Small tables with named rows and columns. After each table, cells are looked up by row and column.

denosut =
         mituvet  dovoz  kilepo  kepef  turege  nirusik  lal  kebu  tupudi  kavotab
tamafem       75     61      61    128     145      131  121   110      87       63
gotamas       92     85      88    135     131      114  129    63     109       88
kitefu       199    197     199    131     126      118  147    78     172      198
sakazaf       76     51      60    128     127      125  114   173      93       66

What is the kebu of gotamas in denosut? 63
What is the mituvet of tamafem in denosut? 75
What is the nirusik of kitefu in denosut? 118
What is the tupudi of sakazaf in denosut? 93
What is the kavotab of sakazaf in denosut? 66
What is the dovoz of sakazaf in denosut? 51
What is the kebu of tamafem in denosut? 110
What is the kavotab of tamafem in denosut? 63
What is the kepef of tamafem in denosut? 128
What is the tupudi of gotamas in denosut? 109
What is the nirusik of gotamas in denosut? 114
What is the kepef of kitefu in denosut? 131
What is the mituvet of kitefu in denosut? 199
What is the lal of kitefu in denosut? 147
What is the dovoz of tamafem in denosut? 61
What is the nirusik of sakazaf in denosut? 125

bota:
|  | roka | kipon | fumadun | zazirob | gibekuv | kezute | tokofop |
|---|---|---|---|---|---|---|---|
| betan | 1.79 | -0.49 | 4.70 | 7.85 | -5.78 | 0.90 | -2.04 |
| tusabag | 1.58 | -1.44 | 2.80 | 5.50 | -6.02 | 1.05 | -2.34 |
| sav | 1.86 | -1.37 | 3.31 | 6.93 | -5.75 | 0.60 | -2.40 |
| fufo | 1.46 | -0.74 | 4.17 | 5.67 | -5.25 | 0.76 | -1.62 |
| fof | 7.15 | -1.78 | 4.28 | 6.97 | -5.14 | 0.78 | -1.95 |
| lemogav | 1.64 | 2.26 | 3.59 | 6.27 | -5.77 | 0.94 | -1.62 |
| zusuna | 2.38 | 0.72 | 3.32 | 5.89 | -5.29 | 0.96 | -1.64 |
| zot | 2.52 | -0.89 | 4.96 | 6.03 | -5.85 | 0.64 | -1.78 |
| miv | 1.96 | 0.62 | 4.91 | 6.43 | -5.73 | 0.80 | -1.49 |
| perin | 2.84 | 2.39 | 3.90 | 6.60 | -5.65 | 0.75 | -1.99 |
| ture | 1.05 | 1.54 | 3.71 | 6.46 | -5.62 | 1.62 | -1.86 |
| pepal | 1.61 | 5.21 | 4.29 | 6.83 | -6.11 | 0.63 | -1.56 |

gibekuv of ture is -5.62
fumadun of sav is 3.31
gibekuv of perin is -5.65
roka of sav is 1.86
zazirob of tusabag is 5.50
kezute of fufo is 0.76
tokofop of miv is -1.49
tokofop of ture is -1.86
zazirob of fufo is 5.67
gibekuv of zusuna is -5.29
roka of miv is 1.96
kipon of zusuna is 0.72
zazirob of miv is 6.43
kipon of sav is -1.37
zazirob of pepal is 6.83
kipon of zot is -0.89
gibekuv of sav is -5.75
kipon of fof is -1.78
kipon of miv is 0.62
tokofop of perin is -1.99

